In the rows, 128 means zero.
One turn moves every row onto another: examples first, then more rows asked
nado: [109 110 112 124 125 122 124  81 138 130 144 120 128 122 186 109  86 132
 121 109 149 128 138 126 133 143 142 131 120 124 124 117 178 150 102 129
 137 111]
Resod: [137 145 133 119 136 147 115  95 138 157 146 158 126 116 169 124 119 149
 111 136 107 131 126 151 139 115 143 118 116 143 105 126 169 137 150 164
 158 152]
Bugil: [131 102 118 131 103 126 133 148 151 156 150 151 122 116 123 113 116 142
 128 140 171 126  87 136 141 120 112 129 133 136  93 109 133 154 133 136
 154 125]
zap: [114  98 112 145 130 120 117  81 130 117 129 120 116 102 177 108  96 144
 125 103 144 131 133 130 135 150 151 121 116 131 110 115 171 155 101 124
 149 118]
zipad: [160 138 121 135 125 144 141 116 151 152 134 109  98 120 155 110 116 146
 107 112 101 119 131 113 137 111 139 110 127 159 113 123 164 137 142 119
 151 141]
pef: [131 125 106 142 138 100 110 117 135 172 150 135  88 123 170 106  83 127
 131 104 136  86 100 144 133 136 140 152 119 162 104 101 141 143 110 145
 136 114]
vifu: [127 158 118 122 116 122 130 114 134 154 135 162 103 147 133 123 103 129
 121 139 160 138 156 113 142 110 136 139 124 124 105 119 145 139 119 131
 151 167]
doke: [122 126 128 120 110 138 135 142 157 160 134 141 120 110 123 116  91 135
 142 128 172 107  80 134 142 110 133 130 133 126  96 116 130 142 120 127
 144 123]
Nilu: [157 147 117 130 135 143 124 115 147 153 126 126  97 123 156 111 102 158
 104 105 114 107 131 122 141 114 135 127 129 177 111 117 163 148 140 105
 154 152]
Pivil: [159 131 123 130 127 159 138 114 161 164 133 128 107 115 165 112 130 143
 111 116 105 126 130 134 142 118 141 112 122 146 113 131 178 136 149 133
 158 142]
nak: [154 135 132 133 133 144 138 105 140 162 145 137 116 114 172 123 126 143
 116 130 100 138 129 137 140 112 148 100 120 136 110 126 173 133 147 159
 158 137]
modu: [138 128 113 150 126 130 143 119 149 165 125 158  69 133 144 119 112 128
 113 114 154 145 145 132 140  97 139 127  99 111 102 121 154 129 130 125
 162 152]
Vur: [119  95 105 117 121 133 109  81 139 142 150 127 110 106 176 114  91 144
 119 110 159 142 139 139 145 161 124 142 110 133 117 126 170 147 107 111
 146 138]
Mukup: [118  89 116 126 133 132 123  73 139 122 123 133 112 107 176 121  90 140
 112 117 147 138 133 133 141 160 138 143 118 133 109 117 160 135 111 108
 145 129]
tufe: [140 116 106 155 104 118 136 141 142 134 140 173 123 108 127 123 108 135
 120 134 163 129  82 150 140 118 115 149 119 137  92 117 144 144 135 133
 152 117]
dori: [139 118 113 137 123 131 126 124 126 157 130 158 114 108 158 129 125 131
 135 128 123 113 114 144 140 183 151 149 129 137  95 118 143 148 105 167
 166 125]
bufe: [108 159 111 135 119 108 111 124 141 144 132 165 115 134 148  98 124 146
 144 117 150 137 135 128 148 102 155 111 120 122 103 118 157 162 127 144
 146 165]
palob: [127 141 121 136 108 133 138 142 143 148 137 143 116 101 122 116  80 132
 142 120 165 108  79 136 139 103 142 131 121 119  97 124 139 142 113 132
 144 118]
kana: [131 141 114 147 107 129 130 135 147 133 133 158 119  92 120 116  84 132
 134 126 161 110  78 150 141 110 138 149 118 127  93 131 141 135 123 131
 144 120]
danu: [142 163 121 124 137 135 120 111 122 145 141 132 102 129 151 119  90 155
 100 111 112 108 127 118 131 107 132 129 121 179 110 109 161 151 130 119
 155 152]
Disi: [136 163 123 114 142 138 103 103 120 147 144 155 114 125 164 118  88 161
 102 122 117 116 126 137 138 112 139 137 126 172 104 109 158 149 139 136
 152 164]
vapo: [121 118 116 123 116 127 145 125 132 145 135 144 119 110 152 120 139 118
 141 125 105 121 102 126 140 185 141 139 118 136 103 121 152 143 120 147
 145 123]
vifed: [112 103 112 122 120 105 113  73 134 131 154 112 122 111 182 112  91 144
 132 119 146 136 129 127 144 147 131 121 120 138 116 120 165 147 104 122
 133 127]
Fefiv: [121 115 108 130 134 121 140 129 139 174 151 130  93 105 152 103 117 111
 147  99 118 100 101 134 145 158 127 132 103 154 115 106 154 152 124 110
 136 123]
migu: [111 137 125 142 128 106 137 109 158 144 109 167 100 137 163 109 130 135
 134 117 137 138 117 129 144  87 153 111 110 117  99 113 155 134 143 128
 140 147]
nitin: [139 131 108 162 106 113 136 134 135 127 138 164 120  98 127 123  93 133
 130 132 156 121  79 146 138 108 130 143 116 133  91 123 139 138 127 135
 147 114]
zopob: [123 118 114 127 135 117 124 113 147 171 156 127  85 117 150 100  93 111
 133 115 128  94 104 137 139 146 130 158 111 163 110 107 139 130 127 118
 124 123]
Vuseg: [132 157 129 124 141 134 108  99 110 151 155 156 120 118 163 126 102 154
 110 131 113 127 127 144 135 108 143 117 116 156 106 114 165 149 137 159
 162 154]
fem: [122 113 129 122 105 129 137 144 148 160 146 135 122 115 117 116 107 136
 137 135 169 115  82 127 136 112 120 117 130 131  99 110 133 154 123 134
 152 122]
rudu: [118 154 115 129 104  92 119 113 150 149 110 157 106 153 150 125 123 152
 125 114 148 120 127 115 139  99 124 127 119 140 101 115 162 157 116 124
 160 156]
muvuk: [147 132 115 152 108 104 118 105 150 158 127 142  75 133 132 125 113 149
 120 132 155 133 147 119 145 105 129 129 122 141  93 127 134 133 117 120
 161 167]
toper: [132 126 110 135 119 110 114 118 128 144 141 147 113 128 168 119 106 134
 124 129 123 107 102 136 128 161 156 159 133 145  91 116 136 137 106 181
 145 117]
lumir: [122 136 100 143 102 107 117 123 165 139 126 138  81 143 149 101 131 151
 117  99 139 141 118 120 136  94 138 126 103 130 101 129 159 140 130 129
 145 156]
delap: [112 140 136 146 131 127 125  96 143 150 128 167  95 117 118 112 120 126
 134 140 144 133 149 134 140 106 148 119 106 118 101 124 149 134 131 130
 159 161]
Kis: [121  98 100 124 126 114 130  86 123 128 138 125 110 113 196 121  90 146
 121 102 147 149 125 127 141 152 136 125 114 133 112 109 168 152 103 117
 141 123]
Zovo: [123  99 119 124 129 125 115  71 145 151 136 130 121 109 184 118  83 137
 129 122 165 122 147 141 148 154 131 134 127 132 117 115 169 149 105 116
 146 128]
gofad: [126 125 114 135 129 119 102 113 135 161 144 143  99 128 153 114  91 125
 115 119 135  88 109 148 121 148 140 175 115 153 100 112 146 138 104 167
 152 116]
bol: [125  99 108 132 133 140 114  84 143 129 139 126 119 106 179 102  83 138
 120 116 158 135 149 137 146 156 156 142 129 127 113 120 161 142 110 125
 138 129]
buvin: [136 112 107 125 131 130 149 132 136 168 143 142 100 102 159 114 124 117
 152 123 117 121 107 132 156 180 139 134 124 144 106 111 135 139 130 120
 132 134]
nubik: [136 108 110 145 101 116 140 149 138 141 155 158 125 115 126 118 114 135
 121 138 162 138  84 134 137 119 110 136 123 136  95 110 138 150 135 140
 150 117]

pef turns into gofad
nado turns into bol
migu turns into modu
Where do these go?
Resod turns into nak
doke turns into palob

One turn moves every row onto another: examples first, then more rows asked
sed: [116 137 143 122 127 138 123 125 132 126 116 134 107 135 162 153 122 144
 150 153 133  93 125 148 155 132 143 123 126 117 116 177 128 129 109  95]
pipu: [117  80 140 149 104 122 131 133 133 121 126 130 110 131 148 110  87 125
 135 173 132 115 115 154 155 139 143 125 117 145 124 159  96 124 129 134]
bebag: [107  94 136 155 113 153 152 138 130 117 131 123 112 124 110 122 150 116
 115 146 125 140 141 147 111 135 131 116 117 136 112 156 122 118 149 142]
Tular: [119 109 129 124 138 135 144 134 161 126 135 149 129 106 177 122 118 105
 107 150 104 116 135 134 122 143 153 139 107 131 117 122  93 111 130 164]
fumu: [110 154 141 125 134 137 117 125 151 123 118 130 111 117 157 157 131 127
 144 145 131  88 135 141 145 121 153 129 121 132 126 123 113 125  99  96]
Renef: [114 102 139 154 117 142 143 143 132 105 136 109 134 125 126 120 155 101
 112 147 137 134 143 152 105 128 141 123 110 152 107 125 113 116 138 130]
Bezi: [106 138 164 157 135 140 118 127 135 120 105 119 112 140 167 132 113 137
 152 107  98 136 137 138 139 139 116 132 112 127 148 166 131 135 126 122]
mir: [123  81 143 133 113 100  98 137 145 115 123 123 120 143 168 130 109 142
 151 119 122 115 123 151 142 125 119 123 115 136 136 133 124 122  96 124]
remip: [119  75 134 151  98 151 161 130 139 120 123 127 114 141 135 129 155 120
 129 134 118 127 139 141 109 133 136 114 121 119 122 159 121 120 136 129]
nup: [119 151 144 142 114 131  96 128 139 131 124 118 114 136 178 134 108 119
 136  98 117 126 152 138 121 139 143 141 120 123 123 129 145 150 124 122]
vimo: [123  84 140 149 103 143 155 131 148 109 129 113 130 144 159 128 160 105
 127 131 130 124 141 147 103 125 144 126 116 134 116 124 114 118 128 120]
Puve: [134 110 141 120 124 125 143 145 134 114 141 140 142 120 165 105 105 112
 111 165 122 131  95 151 139 140 136 131 113 141 109 160 103 119 144 153]
mov: [121 138 161 133 154 134 131 133 118 104  96 114 125 113 140 125 119 135
 142 131 116 131 142 120 146 132 126 119 133 154 143 163 147 133 140 144]
kodu: [118 181 136 122 154 129 124 138 140 123 128 133 118  92 138 158 139 121
 134 144 126 114 130 146 141 130 142 129 117 136 118 130 113 114 123 125]
demul: [127 162 138 120 147 134 133 137 122 121 128 141 114 110 143 153 134 137
 145 152 126 116 121 154 149 144 131 124 118 121 111 182 128 115 134 124]
Tifep: [135 151 139 121 133 124 108 133 123 109 116 110 129 109 149 127 115 117
 130 124 130 119 158 121 124 132 153 132 140 144 113 127 159 147 137 145]
nogez: [114 123 126 108 164 122 116 130 127 135 121 131 131 104 137 113 121 137
 113 140 113 144 146 157 136 152 132 123 116 121 122 120 134 110 140 176]
Liso: [124 104 133 104 126 123 130 136 135 121 121 133 126 143 153 117 112 154
 135 131 108 127 108 148 146 141 110 115 115 121 134 165 146 107 128 163]
der: [117 104 131 134 150 102  87 129 135 123 125 120 121 109 156 126 115 121
 130 130 126 130 160 155 134 134 142 131 114 133 125  92 113 123 104 136]
tezu: [102  79 131 155 117 132 126 124 159 133 119 140  98 114 161 125 101 117
 131 162 109 104 151 140 142 147 158 135 110 137 130 123  90 119 117 146]

Puve turns into pipu
mir turns into der
Where do these go?
sed turns into fumu
Renef turns into bebag
Bezi turns into nup

One turn moves every row onto another: examples first, then more rows asked
pugu: [133 157 118 134 141 116 138 105 152 130 125 119 144 133 162 120 138 144
 116 121 151 109 126  96 106 131 130 137 126 110 135 114 141 130 130 108
 172 111]
vesa: [142 128 124 126 126 131 162 110 121 126 111 125 150 146 141  91 119 155
 138 142 131 155 121 112  83 133 147 107 114 141 129 110 145 141 112 123
 150 144]
Ruz: [150 179 120 123 147 129 105 118 112 118 172 116 147 138 142 110 125 110
 121 116 142 124 123 117  97 136 133 122 110 139 133 128  98 145 125 132
 134 164]
mufo: [146 155 153 116 142 105 101 137 131 106  83 135 136 109 138 116 134 125
 127 124 156 163 140 104 111 133 118 132 136 118 119 131 155 129 142 135
 148 148]
lago: [147 152 108 127 135 112 140 127 113 112 122 105 148 134 140  88 139 123
  94 142 129 140 149  95 111 143 143 134  96 113 157 131 148 146 131 127
 102 165]
zuras: [135 124 120 140 141 131 124 146 114 117 131 162 150 129 130 119 120 153
 132 115 156 130 124 118 132 126 130 150 119 128 137 127 127 178 124 148
 167 121]
topeb: [148 197 132 119 145 130 132 120 124 129 151 135 150 138 144 101 123 108
 115 101 131 133 129 123 102 143 159 124 110 127 114 128 111 136  98 131
 142 148]
rog: [148 160 102 127 124 115 142 116  97 116 119 111 163 131 135  94 133 142
  77 130 119 143 130  94  93 135 145 135 107 124 144 125 136 169 143 137
 120 161]
dere: [156 166 150 111 161 130 152 103 113 120 104 117 164 121 145 141 133 145
  91 129 147 140 106 110 126 127 130 134 122 139 114 132 117 119 158 154
 129 161]
sige: [141 115 105 155 141 139 131 115 114 125 115 123 137 147 141 107 110 145
 140 144 136 143 131 118  91 135 151 106 102 139 158 107 133 149 119 127
 128 145]
doz: [157 179 114 113 144 131 111 127 109 122 160 121 142 133 131 110 111 105
 107 117 132 147 119 122 101 133 155 129 113 135 110 135 106 148 107 127
 149 154]
Kasof: [151 159  94 127 135 118 143 112 113 132 124 130 148 144 141  85 132 131
  86 122 123 144 127  99 104 133 146 142 107 115 135 113 158 150 135 142
  93 151]
bofo: [151 125 106 139 129 146 144 109 108 122 105 106 144 145 149 101 113 158
 122 148 134 148 121 123  91 144 149 115 114 145 146 113 134 142 104 118
 151 154]
vub: [139 124 111 146 125 130 146 110 130 127 112 129 150 151 139  93 107 141
 150 129 134 142 117 118  78 141 141 100 122 128 144 115 143 140 126 120
 122 141]
sav: [136 127 124 138 137 135 142 135 126 114 136 134 155 123 145 111 123 146
 133 107 162 123 120 132 134 149 111 139 156 101 144 147 129 148 121 121
 154 132]
rop: [134 164 136 140 125 115  96 118 111 111  77 156 168 123 131 138 127 136
 106 102 162 129 129 116 104 144 128 130 128 141 134 117 125 130 158 131
 126 139]
zusi: [148 155 119 126 144 132 106 152 128 100  94 124 154 137 143 110 120 147
 117 131 162 136 123 112 147 146 125 105 112 102 154 141 112 159 125 159
 129 168]
Fas: [143 137 105 132 138 110 104 119 147 124 131 126 135 136 141 124 126 138
 126 127 159 121 119  89  91 119 124 150 121 115 132 116 140 146 144 113
 163 121]
nuku: [139 151 102 136 138 122 131 114 140 130 113 138 142 129 146 136 122 138
  99 129 146 131 127  94 112 136 156 149 110 122 127 121 131 138 121 101
 179 106]
tazub: [133 125 118 127 146 130 150 131 126 125 145 173 146 135 141 115 126 151
 128 125 155 144 121 113 144 134 122 152 120 129 126 127 135 156 123 141
 167 126]
tig: [141 173 151 126 135 121  98 126 119 132 102 139 144 148 139  82 140 160
 120 134 156 167 131 123 128 136 131 136 119 157 123 133 127 146 125 169
 147 145]
fuz: [145 154 125 122 164 130 136 132 128 125 120 158 144 138 135 112 127 149
 116 113 155 156 118 119 147 133 129  95 121  82 127 117 130 142 125 154
 103 151]
Zol: [145 161 131 129 150 120 122  97 110 129 105 130 124 118 154 132 143 143
  91 124 155 155 122 121 130 132 115 138 152 123 114 104 146 107 138 142
 149 156]
nido: [169 160 146 132 169 127 109 127 119 121  86 135 153 126 133 136 122 136
 114 102 158 130 123 116 113 126 142 141 113 116 125 125 127 129 145 154
  91 153]
devaz: [126 151 130 145 147 121 110 117 110 139 131 154 143 135 118 118 122 134
 112 133 145 188 125 130 137 136 140 111 130 146 126 140 111 138 154 147
 118 129]
Led: [135 162 146 119 119 119 111 118 116 126 120 137 170 151 129  92 133 143
 120 128 165 156 119 136 119 156 115 118 141 156 128 153 119 118 144 128
 113 140]
sirer: [139 158 110 115 121 113 151 126 102 117 120  97 160 135 130  88 137 122
  91 132 120 131 128 107 106 125 160 127 108 125 133 129 160 147 132 133
 108 138]
Gez: [142 151 111  89 133 133 146 136 117 118 120 135 158 147 124 112 118 139
 103 133 153 149  87 126 151 128 133  98 131 119 103 137 138 127 130 144
 122 135]
defo: [138 170 141 154 147 134 105 121 110 135 105 112 136 131 142 101 132 145
 108 124 147 163 135 150 142 147 143 114 150 125 139 142 118 132 117 150
 130 139]
Duped: [149 136 110 132 140 123 103 122 123 121 126 126 147 129 136 138 126 141
 108 121 161 116 131 106  97 133 139 145 116 116 136 120 129 138 125  81
 152 110]
bubep: [163 158 135 118 161 135 119 130 124 111  79 121 159 127 145 140 115 126
  99 138 155 134 120 109 138 142 144 146  96 147 133 147 121 123 146 151
 119 158]
mabu: [126 155 120 129 141 126 109 117 113 119  94 133 142 119 147 146 125 111
  98 142 149 138 125 123 148 137 137 125 119 165 132 125 145 113 153 138
 140 124]
Doka: [143 191 117 126 143 123 118 118 141 126 155 133 145 144 154  95 118 100
 128 114 134 128 122 108 105 145 139 126 105 134 130 134 110 144 120 148
 140 159]
nisu: [143 158 127  99 133 138 123 136  95 105 113 129 179 143 132 118 132 171
  95 131 161 128 103 119 139 127 126 103 105 142 128 122 111 158 134 153
 139 150]
paba: [140 132 116 128 128 146 137 136 116 116 126 137 164 138 146 112 121 149
 119 111 165 109 114 141 141 150 125 149 142 127 138 140 133 140 106 118
 155 118]
Mopi: [160 156 148 111 161 116 134 127 131 119  97 113 148 118 132 129 119 120
 121 121 146 148 104 111 119 114 135 131 135 116 104 144 142 124 158 160
 115 148]

Duped turns into Fas
nisu turns into zusi
vesa turns into bofo
Where do these go?
sirer turns into rog
Ruz turns into Doka
sav turns into tazub
mabu turns into rop
Led turns into tig
Mopi turns into dere

